rotation steps, each row followed by its count of steps:
The counts run from 0 to 75.
[143 162 124  76 135 152 130 116 127  94 179 127 165 118 138]  72
[169 158 148 107 114 170 113  83 154 100 126 109 133 153 135]  47
[144 128 115  99 153 134  98 157 169 156 178 137 125 164 114]  3
[149 167 138  79 134 163 124 107 133  90 166 124 159 119 140]  66
[168 159 148 105 114 171 114  83 153  99 128 110 134 151 136]  48
[145 164 128  76 135 157 128 113 129  94 175 126 164 117 138]  70
[146 166 133  77 135 160 127 109 131  92 170 125 162 117 140]  68
[144 128 119  98 155 134  98 155 167 158 180 140 126 162 115]  2
[140 158 116  76 132 147 134 118 124  96 184 127 167 120 136]  75
[160 167 152  93 126 172 116  89 142  92 142 117 147 133 141]  56
[159 168 151  92 128 172 119  91 141  92 144 118 148 130 141]  57
[153 169 145  85 133 167 121  99 136  91 156 121 155 123 141]  62
[142 161 120  76 134 150 131 117 126  96 180 128 166 118 138]  73
[143 129 124  98 158 136  96 155 164 159 181 143 127 160 118]  0
[146 125 108 101 146 133 100 154 173 155 175 132 123 171 113]  6
[166 160 150 103 116 172 114  83 152  97 128 111 137 149 137]  49
[167 161 151 103 118 172 114  84 150  96 130 110 137 147 138]  50
[170 154 146 110 110 168 113  83 158 102 124 108 131 159 134]  45
[154 121  97 110 121 135 107 137 178 142 155 114 117 185 110]  17
[143 163 126  75 134 153 129 114 127  93 177 126 164 117 138]  71
[168 156 147 109 112 169 113  84 157 100 124 108 132 157 135]  46
[161 166 152  94 125 172 116  89 144  93 139 116 145 134 140]  55
[158 121  98 113 115 137 108 128 178 137 150 111 117 189 111]  20
[156 169 149  89 130 170 119  94 140  92 149 119 150 127 141]  59
[153 120  97 107 128 134 105 143 178 145 162 118 119 183 110]  14
[154 168 146  87 131 169 120  97 138  91 153 120 154 124 141]  61
[148 167 136  78 136 161 125 108 131  92 168 124 160 118 139]  67
[150 168 142  82 134 165 122 103 134  91 161 122 156 120 141]  64
[171 141 129 115 102 160 113  90 167 113 122 104 122 176 124]  37
[150 121 100 105 135 133 102 148 176 149 168 124 120 177 110]  11
[170 139 127 116 102 158 111  91 168 114 123 102 123 180 123]  36
[165 126 105 116 105 144 110 113 177 129 136 106 116 189 114]  26
[157 122  97 112 118 136 107 132 179 139 152 111 118 187 111]  19
[162 166 152  97 123 172 116  87 146  93 137 115 144 137 140]  54
[160 122  99 114 112 139 108 124 178 134 146 108 115 190 112]  22
[164 165 151  97 122 173 116  86 146  94 136 113 142 139 139]  53
[170 152 142 112 108 166 112  83 159 104 122 107 129 164 131]  43
[169 133 118 118 103 152 111  98 172 120 127 103 118 184 120]  32
[143 129 121  99 156 134  97 155 166 158 180 141 126 161 117]  1
[152 170 143  84 133 167 121 101 136  89 159 122 155 121 141]  63
[144 126 112 100 152 134  99 154 170 156 178 136 125 166 113]  4
[162 125 102 115 109 142 109 119 178 132 140 107 116 189 113]  24
[147 125 106 101 144 133 101 153 173 152 175 130 123 172 112]  7
[171 150 140 112 107 165 113  84 161 105 120 106 126 166 130]  42
[166 128 109 117 104 147 110 108 175 126 134 104 117 188 116]  28
[151 120  98 107 130 133 105 145 177 147 164 120 119 181 109]  13
[145 126 111 100 150 135  99 155 171 155 177 134 123 168 113]  5
[169 136 121 117 102 153 111  97 172 119 126 103 118 183 120]  33
[165 165 151  99 120 173 115  86 147  95 134 113 141 141 139]  52
[150 167 141  82 134 164 123 105 133  90 163 123 159 119 142]  65
[170 154 143 110 109 167 113  83 159 103 123 106 129 161 132]  44
[157 121  97 110 119 136 106 134 179 140 153 114 117 186 110]  18
[147 124 103 102 142 132 102 152 174 151 173 128 123 173 112]  8
[169 147 138 113 106 164 113  84 162 106 121 105 126 168 129]  41
[170 144 134 116 105 162 112  86 163 110 121 103 125 172 128]  39
[165 162 151 102 120 172 114  85 150  96 131 112 139 144 139]  51
[166 127 107 117 105 145 111 111 177 128 133 105 116 187 114]  27
[170 143 132 115 103 160 112  87 165 110 121 104 123 174 126]  38
[170 146 136 115 105 163 112  87 163 108 123 104 125 171 130]  40
[145 164 132  78 136 159 127 111 130  91 173 126 162 119 139]  69
[157 168 150  90 128 171 119  93 141  91 147 118 149 129 141]  58
[148 122 103 103 140 132 102 151 174 151 171 128 121 174 110]  9
[153 120  97 108 123 135 106 139 178 143 158 116 117 185 110]  16
[155 169 147  87 132 170 119  96 138  92 151 120 152 126 141]  60
[167 130 113 118 103 149 110 104 174 122 130 104 118 187 118]  30
[168 133 115 119 102 150 110 101 174 122 127 103 118 186 119]  31
[153 121  97 108 126 134 105 141 178 144 160 117 118 182 109]  15
[141 160 118  76 132 148 133 118 125  95 183 127 166 119 137]  74
[161 122 101 115 110 140 110 121 179 134 142 107 116 190 112]  23
[169 138 124 117 103 157 112  93 169 116 123 103 120 180 123]  35
[163 124 104 116 108 143 110 116 179 130 138 106 117 190 114]  25
[148 122 101 103 137 132 102 149 176 151 169 126 121 177 111]  10
[160 122  99 113 114 138 108 128 178 136 147 110 117 189 111]  21
[166 129 113 117 103 147 111 106 174 124 131 104 117 187 117]  29
[150 121  99 105 133 133 103 148 178 148 167 122 119 180 110]  12
[170 137 122 117 102 156 112  95 170 117 125 103 120 181 123]  34
